One vector is turned by the same rotation once a tick. Each row is the vector after some number of ticks, and that number follows the row.
The counts run from 0 to 45.
[133 130 103 101  90 150 126 110  83 158 145  98 154 117 154 100 144 137
 111  82 109 139 166 103 125 132 125  78 121  93 161 115 108 124 134 117
 163 180 175 103 151 153 124 133 145 108 168 170 156 138 116 102] -> 23
[134 147 149  88 102 122 120 133 105 170 161  84 165 130 183 111 147 143
 122  97  82 105 177 104 102 126 106  77 124 134 159 108 127 107 152 127
 163 159 143 133 136 157 110 130 173 110 180 148 146 123 121  70] -> 5
[133 127  93 120  82 128 118 101 128 108 144  97 110 126 152  65 134 134
 110 107 102 138 163  92 137 149 124 105 100 102 159 117 130  98 125 111
 146 164 213  98 109 151 123 118 108 101 178 149 147 144 128 110] -> 39
[126 141  96  82  86 136 127 108 102 133 162 108 148 137 148  65 143 133
  99  79 100 138 189  82 133 151 107  85 101 105 162 103 117 113 124 117
 149 178 173 105 117 158 106 125 139 104 172 174 161 153 113  91] -> 21
[147 118 151 102 124 172 136 127 136 137 114  75 158 122 148  94 134 152
 136  94  96 144 169 104  88 144 106  86 136 104 170 105 100  88 166  86
 142 168 139 150 111 162 146 158 158 105 140 147 106 152 147 106] -> 11
[160 122 102 115 118 135  95 160 108 150 146  79 119 102 172 100 150 128
 112 122 121 122 155  98 142 120 126 105 110 103 132 132 113  99 141 100
 158 173 222 132 135 163 111  98 143  88 166 160 157 125 126 133] -> 44
[149 134 154  69 134 172 127 138 134 168 134  65 146 123 146 114 124 141
 112  93  94 137 164  98 108 160 106  78 123  98 168 123 109  85 174  89
 127 163 132 130 132 176 130 137 160  99 138 159 122 146 136  94] -> 9
[138 121 132  93 107 175 132 126 118 140 138  78 157 122 137  93 120 148
 156  93 108 133 181 125  99 138 128  66 120  96 171 103 110 111 133  82
 121 179 155 128 102 164 137 153 142 126 151 159 117 156 137 102] -> 13
[156 128 133  93 104 142 104 119  95 171 150  94 151 109 163  93 169 123
 122  87 113 130 159 106 112 129 115  85 109 104 147 116 113 101 136 104
 149 168 163 134 139 180 113 132 171  95 162 180 142 121 113  97] -> 25
[157 126 122 105 112 165 130 111 123 157 122  80 157  97 135  80 151 132
 111  81 107 151 166 114 120 137 104  91 117  97 132 113  81  58 138  77
 136 176 168 155 118 156 133 148 145  93 164 178 137 164 132 124] -> 29
[146 146 113  85  92 147 140 111 118 121 147  96 146 131 140  55 125 139
 127 118 106 149 155 126 115 154 110  68 114  92 179 122 130 116 150 110
 126 156 167  89 110 186 127 115 129 102 160 184 144 139 137  98] -> 18
[139 125 142  98 101 178 117 116 119 134 128  76 173 120 144  89 139 161
 132  71  81 138 175 110  98 147 108  82 131  98 163  93  99  93 146  91
 134 170 133 135 104 160 147 159 135 111 153 155 126 160 131 100] -> 12
[136 140  96  98  85 150 138 111 107 112 164 107 131 141 143  72 119 134
 105 114 100 154 168  95 118 169 122  73 106  81 167 115 114 124 152 117
 131 165 171  92 117 167 126 128 104 115 153 173 137 147 117  92] -> 19
[157 112 115 117  85 177 110 119 116 119 131  76 145 121 139  83 138 150
 149 106 127 156 170 136 129 128 149  87 122  78 171 105 101  87 136  81
 134 182 193 140  98 156 140 142 137 125 169 152 122 161 128 113] -> 33
[131 153  95 100 103 149 123 103  87 147 168  94 165 123 143  88 145 138
 115  89 105 118 169  92 111 141 102  77 111 115 158 107 117 129 139 114
 154 162 188 105 121 159 110 130 151 117 171 174 134 135 112  95] -> 22
[137 133  95 124  86 167 110 119 125 109 144  82 110 119 158  65 128 124
 127 133 113 166 163 130 142 155 127  82 114  78 160 111 104  88 129  90
 125 174 183 109  98 177 135 123 106 114 154 155 131 146 147 120] -> 36
[145 123  87 122  75 156 126 117 137 122 134  97 112 129 147  72 135 136
 111 118 104 156 152 113 143 163 129  87 115  85 172 110 112  97 129  99
 128 170 194 110 116 166 131 123 122 107 156 155 132 147 125 102] -> 37
[133 144 129  71 106 138 139 129 134 139 157  87 146 143 150  87 119 133
  95 110  82 111 181  90 112 154 101  96 129 127 179 100 141 119 152 124
 151 172 155 102 130 152  99 128 150  96 164 166 134 127 109  73] -> 2
[171 127 130  95 110 151 107 125 108 166 147  78 152  93 148 108 168 132
 126  78 102 142 157  90 124 139 119  79 117  96 129 127  82  90 139  88
 150 172 176 129 149 156 127 136 161  76 146 185 151 133 128 102] -> 26
[158 116  97 113 112 131 106 132 105 144 148 104 113 122 164  83 138 125
 113 120 112  95 158 100 142 129 127 100  99 112 152 117 111 108 124 120
 161 188 211 115 132 165 103 112 145  94 166 171 160 151 118 110] -> 42
[150 112 124 124 103 174 116 125 120 117 120  88 146 113 126  87 129 152
 147  96 114 159 168 130 121 125 124  88 117  75 164 110  95  82 128  97
 129 184 185 137 109 160 135 134 147 123 187 153 129 164 137 136] -> 32
[146 139 152  83 122 174 115 122 139 160 141  61 154 126 166 112 146 148
 133  77  94 130 158  98 100 128 104  63 135 114 159 101 108  80 149  88
 145 165 137 136 137 171 135 130 151  98 136 159 129 122 135  95] -> 8
[178 119 123  94 123 167 111 130 104 165 130  71 155  85 142 112 157 136
  90  93 121 133 180  97 131 147 120  87 122  91 139 128 106  79 145  92
 129 181 172 147 146 167 136 125 149  90 147 177 149 139 125 102] -> 27
[129 152 124  82 109 134 134 128 129 134 168 101 135 143 172  72 114 141
  95 112  71 113 177  80 124 165  97  80 133 109 184 108 123 118 159 111
 149 162 143  86 125 164 113 129 130 102 158 147 143 133 120  69] -> 1
[125 157 143  80 105 151 131 114 122 154 151 101 150 156 159  94 125 149
 112 101  77 109 164  89 116 142 104  99 121 115 170 105 126 120 135 125
 161 166 135 103 129 168 112 131 145 106 163 153 140 121 120  79] -> 3
[136 139 160  72 119 159 114 136 121 173 138  53 161 131 164 104 155 133
 131  96  84 121 150 110 123 136 104  84 135 126 152 107 114 109 164 105
 155 155 155 133 119 165 129 125 163  91 158 160 146 128 134 108] -> 7
[153 107 112 127 112 168 121 123 123 137 109  72 159  97 126  96 168 143
 118  85  91 155 182 106 116 137 107 100 115  86 146  96  82  80 129  82
 149 183 174 151 118 165 153 144 145 115 146 161 134 169 121 113] -> 30
[164 130 118 114 107 158  96 143 123 147 140  70 121 112 153 110 152 125
 112 126 107 117 147 101 147 122 125 116 111 101 137 128 104  77 149  87
 163 167 205 137 137 142 137 130 138  81 167 169 154 127 133 118] -> 45
[148 120  77 134 106 130 138 111 119 110 143  77 113 113 138  64 126 132
 103 131 113 137 171 102 131 150 115  87 104  84 166 130 109 108 124  94
 131 161 197 115  91 161 136 121 128 124 156 170 147 152 121 107] -> 38
[154 135 111 126 119 174 116 130 114 144 119  72 158 111 119  92 140 141
 137  94 109 144 161 109 110 122 125  94 121  89 162 103  89  75 132  83
 115 181 178 150 100 160 145 137 126 110 175 153 114 159 134 115] -> 31
[146 118 119 116  89 165 112 133 116 118 136  85 136 122 134  72 147 130
 170 124 122 152 164 148 117 136 140  70 125  79 155 100  72  87 141  88
 130 171 200 137  91 166 147 140 130 120 152 157 128 151 132 116] -> 34
[164 124 117  98 122 154 104 121 132 160 128  76 134  88 155 103 147 129
 112  89  89 138 158  99 115 157 104  94 112  94 139 102  91  65 144  82
 139 175 153 136 121 157 146 133 146  88 142 177 151 139 128 105] -> 28
[133 143 134  79 109 146 110 129 117 157 154  85 170 149 167  95 124 142
 119  81  77  93 165  92 109 127 107  96 128 128 154 103 125 113 163 127
 162 174 156 110 146 154 108 127 149  98 167 142 155 139 122  86] -> 4
